Turns in one plane each, and the order they were made in; the first pair answered:
E:
[  1  23   7  15  -8  -7   8  26 -21 -32] => [ -6  23  11  11  -8 -10   8  20 -24 -28]
[-19  18  -2  40   4  17  -6  13  18 -26] => [-38  29   8  27   4   7  -5   2   9 -19]
[  2 -16   0   0  14  17 -12 -17  23  17] => [ -3 -11   2   0  15  19 -11 -17  22  18]
L:
[-15   5  -9  33   5 -10  -5 -13   0   0] => [-14  -6  -5  17   2 -20   1 -17 -10  15]
[14 -3 -1 -9 -5  0  2 -1 -2 -2] => [14  0 -2 -4 -1  3 -1  2  3 -7]
[  3   8   0  13 -12 -31   6  14 -15 -19] => [ 16 -21  -4  -5  -9 -20  18  10  -5  22]
[-11 -25 -18  14 -11 -22 -24  -3 -14   0] => [ -6 -35 -21  16  -6  -9 -24   0  -1   9]
H:
[-29  12  20 -13  -9  -4   6 -11 -10   2] => [-24  -1  15 -16  -2   7   0 -19   6  19]
[ 1 -9  0 27  3 11 43 42  2 17] => [-23  35  16  10  -6 -19  16  18 -25 -25]
[-22   9  -8  -1  -2  11   0  -5   3  17] => [-18   4  -8   3  -4  13   9   6   2  19]
[  8   9   5   1   1  -1  -4  -3 -10  -9] => [ 10   3   1  -2   3   6 -10 -12  -1   0]

Each pair is 2 to 3 turns apart.
[ 33  -8  -4  -9  12  18 -12 -21  16  -1] => [ 20  22   9  13   4  -1  10   8 -10 -34] => H, L, E
[-11  -8  -7   5 -11 -36 -16  -5 -20 -28] => [ -3  -5 -14  30  12  24 -14  10  31 -15] => L, L, E
[-19  -1 -10   4  -7 -29 -28 -12  -7  -8] => [  3 -32 -14   9  -6 -15   8  13  -2  24] => L, H
[ 19 -16  -4   1 -12 -14   4  18 -17 -27] => [ 26 -33  -7 -14  -9  -7   8   7 -12  -2] => H, L, H
[-34  -2  16 -14 -20 -33 -15 -16  -4  12] => [-10 -39  -1  -5 -15 -15 -13  -9  16  34] => H, E
[ 18 -21 -16  -2  -3   4   5  12   5   3] => [  3   6  -7 -12  -7 -14 -10  -3 -10 -20] => H, H
[ -2   4 -12  19   6  16 -30  -4  20 -15] => [  4   6  -9  30   2  11  -6  20   9 -24] => H, H
[-15 -17 -17  40   4  16 -27   2  21  -5] => [-17 -42 -17  31  -2  -1  -8   6   8  21] => L, H, H
[  7   4   4 -18   7  13  -7 -16   8  -2] => [  2   4  13 -19  -2  -9  10  -4 -17  -6] => H, L, L
[-10  35   6   9  21  38 -18 -14  27 -27] => [-11 -14  17 -41   5  -2  22 -26  -8  44] => H, L, L
[  8  36   9 -47  13  12  16 -13  18   2] => [  6  38   8 -52   6  -3  10 -19   8  -6] => L, L, E
[ -8  -4  -1  26   8  -3   1  21  -2 -12] => [ -7 -25  -4  -2  11  -3  -4  -5   3  21] => L, H, L
[ -3 -46  -9 -18  14  23 -16 -34  30  51] => [ -4  -7 -17  48  19  45 -23   6  47 -16] => L, H
[ 24  15   0  -7   1  20  -8  -4   9 -18] => [ 17   5   1 -20   0   7 -20 -23   6  -3] => H, L, H
[  2 -32  -3   1  -4  -6  11   3  -4  23] => [ -9  10  -4  19   0  -1 -23  -6   4 -26] => L, H, H
[ 20 -15   3  -2   2  30  23   7  18  34] => [  1  17  21  -7 -12  -9  41  19 -26   3] => H, E, E
[-12 -23  -2  22   1 -30   3  12 -11   4] => [ -5 -24  -1  19   0 -26  14  16 -12   7] => H, L, H
[  9  -2  -3 -25   3 -25 -20 -21 -15 -14] => [ 30 -32 -10  -4   4  -6  15  14  -4   9] => H, H
[ 22  12  -2 -17  -6  -9 -19 -22  -3 -30] => [ 38 -13   0 -11 -10  -8  24   8 -10  -3] => L, H, H
[ -9  33   7 -12  -1   7  -8 -14   4  -5] => [ 2 29  8  3 -3  7 23 15 -1 -7] => H, H, H
[ 13  15   9  -9  -6 -19   0   4 -20 -39] => [ 16  -2  -4 -20   7   9 -31 -26  13 -14] => H, L, L
[-10   7   7 -19 -12 -24   3 -12 -29   4] => [  8   3 -14  26   6  29  -6  12  18  -5] => H, H, L
[-3 -7 -3 19  9 23  8 18 13 13] => [-16  -7  -6  10  10  16 -18  -8  18  13] => L, H, H
[ 38  -2   0   4   4  10  11  20   2 -14] => [ 22   4   4 -31   1  -8 -17 -20  -7 -10] => H, H, L
[ 14 -10 -17  -6  -3  -5  -9 -15  17  15] => [  1  13 -11   6 -12 -26  -8  -6  -1 -17] => L, H, L
[-40  31   9 -10   9  31 -27 -41  21   5] => [-40  38   4  31   7  36 -19  -8  22 -23] => L, H, L
[-11 -36 -22  38  -8 -18 -18  18  10   3] => [-18 -42 -15   6 -11 -36 -20  -3  -5  22] => H, H, L
[ 14 -20 -16  -1  10 -14 -14  -3   6   5] => [  9  -5  -8   5   3 -27  -1  10 -11 -12] => H, H
[ 19 -10   1 -36 -24   3  28   7 -10   1] => [  5  16  -4 -28 -14  11 -19 -17   6 -31] => L, L, H
[-23  35  29  -4   0  20  12  11  -8  -9] => [-12  12  21   5   4  37  25  21   9  15] => H, H, H
[  0  23  -4   6  20   6  -4 -12   0   1] => [ -5  19  -3   3  12 -13  -4 -14 -14  -3] => H, L, E
